In the rows, 128 means zero.
A single turn carries every row of the set below to another of its rows. Some are shown first; where does it send the rows asked next?
M: [164 131 140 147 116 145 144 103 123 136 128 117 147 162 103 155]
N: [131 111 142 132 110 118 158 131 104 120 149 124  87  91 134  96]
C: [156 127 178 132  88 119 140  96 124  90 148 116 158 124 127 127]
A: [137 138 140 138 112 114  84 114 154  70 121 100 110 130 151 127]
D: [151 146 157 148 118  90  78 107 145  98 124 134 111 113 138 129]
W: [106 139  99 139 150 119 106 123 122 118 133 116 111 100 155  99]
E: [129 131 136 125 105 126 151 155 130 136 140 117 174 154 109 132]
U: [130 130 150 118  77 145 181  88 121 123 136 130 124 122 120 112]
J: [ 62 127 127 117 101 112 132 123 140 103 141 117 124 143 123 108]
S: [134 127 151 116 144 134 151  99  81 130 139 145 110 154  98 133]
L: [178 124 128 135 169 146 132 142 129 109 127 116 114 119 123 127]
Q: [126 159 126  85 128 126 109 119 149 133  99 171 122 135 109 113]
R: [ 70 150 159 123 130  96 130 141 142 115 145 125 126 127 125 127]
P: [ 90 156 127 136 128 128 111 106  89 116 114 139  86 127 110 100]
Z: [117 145 136 122 174 142  87  91 114 105 116 114 115 121 116 127]
V: [159 138 143 138 103 151 159 154 144 119 121  88 120 117 144 132]
F: [173 151 150 102  76 146 138 143 127 119  99 130 130 127 118 113]
Y: [125 144 113  97 112 136  92 107 137 118  92 141 115 169 107 124]

A moves to J
S moves to L
And these:
R moves to Q
E moves to F
W moves to P
V moves to U

A single turn carries every row of the set below to another of its rows. Some are shown first; where does it send the rows asked next?
sov: [105 109  87 139 135 151 124  52 120 141  92 125 166 141 160 172 110 129
 141 144 144  93 145 119 111 159 118 143 113 159 125 113 191 157 125  78
 120 147 129 115 105 112 137 109 182  88 132 108 133  98  97 116 110 144
 135 123 104 144]
Konit: [104 158 102 123 144 144 163  50 127 111 155  94 145 120 146 136 145 129
 145  87 131  93 148 101 148 164 136  94 119 153 110 135 175 152 167 126
 147  86 138 157 140 143 118 163 168 154 104 139 117 116  89 163 123 155
 154 143 173 115]
Bug: [ 89 127 132 146 149 130 196  97 119 133 108 109 137 115  96 135 124 121
 128 129  73 102 166 144 111 162  98 132 117 152 124 176 119 135 114 127
 136  74 116 125 159 102 135  80 136 148 102 151 123 137 111 150 114 171
 135 141 140 136]
kub: [ 97 161 166 136 139 178 164  87 116 141 130 129 141 128 159 139 155 122
 154 115 131 119 165 123  78 139 106 128 111 170 108 163 148 107 143 136
 130 128 105 110 112 138 112 121 102 128 129 119 123 169  86 154 118 156
 147 101 129 138]
Feki: [108 125  85 146 140 133 115  44 117 115 119 111 178 154 154 157 105 155
 132 144 149 101 151 109 114 174 112 124 115 143 117  94 185 160 133  74
 126 147 116 109 106 119 128 124 179  83 141 109 137 109  94 126 124 156
 152 126 116 155]
Poveb: [114 158 128 133 156 100 145  63  86 104 149 109 186 178 152 156 118 168
 109 111 138 111 156 113 131 168 110 121 105 126 102 114 137 155 171  96
 157 115 109 107 103 114 110 139 136 109 120 135 150 125  93 190 142 181
 203 160 152 154]
Gada: [ 86 162 131 124 141 135 175  83 103 136 137 160 167 153 113 160 132 102
 128 154 130 124 152 116 104 129 165 137  88 133 116 147 121 146 164 102
 147 115 129 124 165 115 114  65 161 166 107 112 169 169 108 156 110 147
 158 122 126 140]
vefom: [ 71 141 150  92 143 122 162  93 157 143 173  97 186 154 124 158 138 163
 142 125 122 106 185 144 147 176 101 153  89 159 101 110 156 143 207 122
 141  87 168 126 127  77 104 115 113 142 114 131 152 109  80 144 149 132
 155 112 146 121]
somur: [ 75 148 135  92 141 127 119 118 120 162 129 120 167 162 135 152 150 148
 132 108 113  69 158 141 127 147  74 199  62 138 113 110 126 126 160 101
 139  96 123 109 122  89  92 135 145 137 101 120 105 103  70 162 138 128
 142 151 132 118]
zem: [ 82 131 145 134 159 119 192  81 109 124 115 104 131 118 102 138 128 120
 123 107  82 105 165 150 122 168 106 123 123 134 118 173 110 145 123 123
 138  87 112 117 139  97 125  90 122 159  95 161 125 145 113 170 130 177
 148 145 148 136]
Big: [107 138 138 149 117 128 193  75 116 113 146 141 162 174 130 140 128 155
 155 169 100 104 185 133 144 153 105 118 103 152  88 110 158 107 152 129
 160 138  95  69 134 113 132 142 106 107 158 157 144  92  91 148 175 160
 179 153 112 123]
Rol: [ 76 161 140 146 149 142 170  81 114 137  96 142 156 171 136 158 154 129
 124 116 122  73 187 123 123 143  88 119 114 157 146 131 141 166 137  91
 155 140  67  78 132  78 128 124 121  83 108 106 156  91  91 158 162 137
 164 161 157 162]
Kubo: [ 92 189  69 133 124 118 158  75 137 124 188 104 152 165 147 168 108 155
 139 167  83 105 174 135  80 111 113 129 116 186 133 120 162 145 140 107
 172 100 132 107 177 106 123 147 149 146 138 166 138  90 105 134 135 141
 149 133 138 109]
mul: [ 88 131 163 138 164 106 185  92  84 123 119 117 158 142 126 137 131 134
 111  88  99 111 157 132 144 168 116 125 104 131 112 142 114 151 140 120
 146  82  99 117 118 108 109 101 115 153  91 155 139 133 113 184 132 181
 177 162 166 149]
Tamez: [115 122  67 146 120 119 144  62 133  87 116 135 143 167 130 153 126 127
 123 138 147  81 150 113 131 140 115 124 115 141 138 126 172 157 107  65
 173 152 124 102 161  94 141 114 159  81 108 138 126  82 104 135 146 131
 155 162 110 136]
Reb: [ 63 151 141  96 152 116 155  85 150 142 164 100 182 163 132 150 128 158
 143 123 110  99 188 147 130 163  95 161  89 162 121  88 157 157 187 119
 117  83 154 117 120  79 101 103 122 156 115 143 168  91  86 157 160 121
 148 125 163 130]
Keve: [111 125  89 157 139 131 143  30 139  85 137 121 137 173 142 157  87 143
 143 127 123 119 152 127 121 164 109 104 113 163 113 109 156 148 109 102
 155 121 146 109 100 100 151 112 124  81 132 160 156  88  93 107 165 164
 140 140 108 134]
sav: [ 89 162  88 129 157 111 161  36 107 140 156 108 156 173 163 148 105 138
 129 131 119 108 150 121  77 138 104 170 113 174 126  84 157 157 133  83
 121  92 129 143 128 108 120 122 148 165 146 187 155  96 107 168 126 131
 143 144 175 141]
niro: [ 61 182 131  78 137 131 165 109 124 103 166 125 159 190 149 152 140 143
 142 118 126 113 164 142 151 113 128 161  99 179 136 128 153 144 165 100
 178  81 135  96 129  84  85 147 118 150 123 147 131  81  98 140 150 114
 155 134 137  89]
pori: [ 59 152 145  76 133 136 165 116 119 107 147 128 165 181 133 143 145 124
 154 104 120 114 164 146 173 124 124 171  99 178 125 136 133 135 154  95
 166  88 123  97 128  83  91 148 108 138 136 131 129  97 101 126 158 110
 140 128 122  99]
vezab: [ 90 172 154 135 128 137 182  81  99 136 144 164 168 163 107 146 155 131
 135 169 108 108 164 126 138 139 139 125  84 125  84 131 142 116 187 130
 169 125 107  91 155 136 120 101 148 154 137 141 154 134  88 172 138 151
 187 144 127 104]
ribis: [108 168 154 142 146 162 164  82 109 136 144 129 131 132 147 136 134 114
 162 126 144 117 153 132  82 133 108 140 107 178 105 165 157 107 129 129
 143 113 115 126 115 151 111 122 109 136 139 129 126 171  99 154  99 164
 144 101 124 109]
Vifor: [ 85 111  97 136 134 167 129  69 126 156  99 151 143 139 164 176 130 114
 156 118 143  96 151 123 107 127 122 172 104 161 130 133 197 172 124  96
 126 140 128 114 103  91 136  89 165 126  83 119 144  96  87 118 113 135
 124 134 116 137]
bufo: [ 86 163 138 114 128 146 174  82  97 127 140 173 168 158 105 158 144 115
 136 162 116 118 153 122 110 131 158 135 102 124  95 145 129 132 173 110
 161 122 116 106 168 107 114  78 165 163 116 122 154 172 101 169 124 150
 172 136 119 124]
lel: [ 78 152 124  88 130 125 132 135 114 145 141 109 169 155 149 139 155 157
 145 126 103  82 166 135 120 133  70 182  70 154 119  96 146 124 153 102
 124  92 106 108 129  98  86 146 149 136 105 119  98  80  84 166 145 129
 138 139 138 117]
dumi: [107 108  86 134 110 116 136  99 123  91 140 126 153 161 119 126 121 121
 184 149  88 121 161 142 137 133 141 138 122 129 110 132 162 152 107 112
 154 124 161 105 160 132 137 116 173 122 126 142 136 108  93 118 154 122
 127 116  89 101]
zepa: [114 132  87 146 153 133 132  30 151 104 138 109 132 157 145 166  98 125
 133 109 131 112 141 120 122 176 114  96 114 160 111 121 141 160 113  91
 146  96 170 130 100 113 154 116 154  90 118 149 151 100  99 114 144 160
 135 132 109 126]
Vamuk: [125 105  73 139 119 110 137  77 132  80 128 139 149 166 123 150 119 118
 143 137 130 100 147 128 130 140 126 132 121 139 121 136 177 154 102  76
 169 137 153 110 171 114 143 114 166  93 111 144 132  93 108 128 137 132
 151 134  84 115]
Daguf: [ 81 165 184 151 140 169 169 111 112 144 117 127 155 140 147 140 163 131
 151 118 118 105 188 122 102 131  93 117 109 174 124 162 156 137 149 137
 151 118  80  85 117 119 121 129 104 111 116  99 145 144  84 155 141 149
 157 112 149 138]
Gebav: [ 76 125 114 149 135 171 151  68 106 148 126 165 142 141 164 176 141 100
 161 111 129  94 152 126 100 110 129 160  84 159 126 133 187 167 148 132
 143 131 115 125 106  85 125 104 141 163  59 135 153  99  56 136 141 139
 139 158 154 144]
remev: [ 92 122 111 146 125 129 152  97  87 106 138 121 172 150 120 121 125 130
 197 143  55 121 167 141 136 126 134 132 114 121 109 130 157 165 122 135
 138 108 127  94 157 130 109 137 172 159 127 137 142 122  65 115 175 135
 127 127 122 117]
Dofu: [ 85 139  82 124 127 125 160 106 103 130 157 120 161 155 164 155 120 132
 170 148 101 115 155 118  73 103  93 147 111 188 155  93 160 160 120  74
 121 113  92 128 165  93 108 132 134 122 100 123 142  92 128 150 141 134
 130 118 160 149]
Kol: [109 143  80 122 152 141 133  43 147 115 150  94 129 139 150 154 117 129
 125  87 137 106 141 106 137 186 135 102 121 155 101 126 153 158 142 107
 144  75 171 158 116 135 134 127 169 128 102 139 125  98 102 136 120 160
 140 123 135 117]

ribis moves to Gada
Poveb moves to Rol
And these:
vezab moves to mul
remev moves to Konit
Tamez moves to Keve
bufo moves to zem
Kol moves to Vifor
lel moves to niro
somur moves to pori
sav moves to Dofu
sov moves to Vamuk

A single turn carries every row of the set below to another of its rows. Some are shown first; where does it send the rows asked next?
Deno: [ 95 173  79  89 103 148 152 133 105  79  89 127 122 152 134 151  69 155
 135 158  86 112 180]
matun: [152 114 100 102 141 197 116 131  96 148  52 104  84 146 120 138  90 192
  98 129  96 122 126]
Pok: [159 128  93 114 126 194 107 127 100 141  42  98  83 152 128 132  85 199
 107 127 102 117 116]
Suza: [ 93 128 109  80  95 147  91  94 101 118 119 107 100 139 111 143 113 153
 154 119 118 131 133]
kezu: [112 149  86  83 130 195 122 140 129 110  79 125 139 118 141 112  72 131
 103 154  55 133 132]
Lema: [160 132  95 102 139 193 117 130 109 145  41 107  77 149 127 130  86 198
 105 134  99 122 128]
Beros: [147 124 113 123 120 173 147 125  98 102  63 121 118 140 105  83  79 144
 140 106  47 114 114]
zan: [130 163  95 118 111 147 142 156 142  77 101 135 131 139 146 132  69 158
 100 176  94 127 118]
Geva: [ 97 122 109  84  93 149  93  99 105 130 114 112  97 147 122 149 105 152
 166 106 108 126 147]
Pali: [164 135 125 128 127 181 158 129 100 109  68 125 122 132 104  98  80 150
 135 115  51 126 111]
kuv: [112 167 150 143 125 164 117 122  95  60  81 135 100 149 145 122  94 150
 120 131 109 104 107]
tos: [145 120 136 101  92 163  87 134  84 129  94 128  93 151 151 107  85 169
 102 103 103 182 144]
bovo: [151 120 129  90 100 159  90 130  88 137  99 145  96 151 147 110  84 170
 104 117 107 185 148]
lufak: [141 160  75  83 115 192 127 149 152 147 104 123 109 144 137 109  65 189
 114 132  80 133 160]
godof: [ 85 130 112  79 100 149  97 104 107 109 117 112  94 137 112 126 117 144
 162 124 106 134 145]
ket: [127 187 131 141 118 180 127 117 101  63  80 122 107 146 145 121  84 147
 121 123 123 104 110]
fuba: [116 179 101 128  82 103 121 127  82 113  84 104 107 185 122 140  79 150
 122 116  96 107 154]
Zedug: [124 178  96  85 102 186 107 139 105 139 106 143 124 146 144 159  65 172
 115 145 103 183 155]
boke: [155 123 129  80  94 145  98 134  85 123  99 130  97 147 132 107  84 184
 100 118 112 180 153]
bebug: [120 187  80 131  94 105 126 120  95 116  79 108 107 178 103 124  87 147
 124 117  95 103 139]
Fufe: [122 186 142 142 126 174 127 122  96  64  79 121 104 148 151 117  91 152
 126 126 105  92 123]
datig: [ 95 170  71  92 105 146 155 145 105  82  84 124 120 159 125 154  70 161
 134 157  90 116 175]
fif: [129 184 130 144 127 180 111 124 103  73  69 137 109 154 151 127  80 142
 106 130 121 108 109]
Zam: [134 166  96 118 110 146 147 150 145  87 102 132 132 140 142 133  65 160
 103 175  84 118 118]
Pizi: [112 155  90  83 130 203 127 139 123 114  79 129 134 123 146 116  70 132
  94 159  57 128 137]
Matu: [150 123 104  89 137 196 119 136 103 135  47  98  81 137 115 139  81 198
 103 121 104 120 131]
faf: [162 126  95  89 124 191 119 138 102 142  45  90  86 149 113 149  78 199
 123 127  99 124 135]
gubap: [148 134 119 119 128 179 157 131 111 107  59 119 113 135 106  91  81 137
 132 115  43 118 120]
Dimid: [105 129 104  90  87 142  95  93 100 123 115 107  99 141 129 148 114 155
 165 115 114 135 135]
lorel: [154 126 127 108 122 194 142 132 116 101  73 126 121 138 113  93  65 135
 141  93  55 126 124]
lilu: [139 168  66  83 117 189 117 148 152 146  97 115 115 144 133 115  64 192
 110 133  76 131 155]
fab: [123 174  89  86 101 183 116 132 106 145 103 143 118 141 143 165  70 171
 121 149 103 180 162]
dudev: [ 84 143 107  96 104 150 130 150 138 119 139 140 116 157 126 163  68 151
 117 121  95 139 165]
Tup: [ 82 143 108  92 106 161 131 150 133 117 140 138 122 157 119 160  71 152
 127 120  91 142 161]
Taduz: [144 127 140  90  96 142  94 150  85 126  98 122  91 155 138 124  86 173
  91 127 113 182 149]
fozat: [110 181  93 124  88 108 123 118  83 111  91 103 111 179 110 121  81 142
 109 107  99 103 147]
Mame: [116 179 104 134  88 101 123 124  75 115  77 109  98 181 112 137  88 160
 119 111  93 114 144]
semo: [156 137 126 119 122 182 156 134 107 106  66 120 124 129 103 100  69 138
 125  99  59 129 112]
bil: [120 179 149 145 118 169 126 125 106  62  83 124 107 147 149 128  91 140
 123 142 108 106 113]
beka: [112 177 105 132  92 104 119 121  82 114  90 102 111 178 123 138  86 139
 112 104  89 101 142]
gaban: [150 113 120  89  98 152  95 130  86 129  99 133  92 153 148 102  93 184
 104 110 108 175 163]
seb: [ 95 128 115  90  93 155  99 102 104 125 106 102  88 142 118 143 114 162
 173  98  98 132 142]

Geva moves to fuba
kezu moves to lilu
And these:
Pali moves to matun
Zam moves to Pizi
fozat moves to ket
fif moves to lorel
Beros moves to Pok

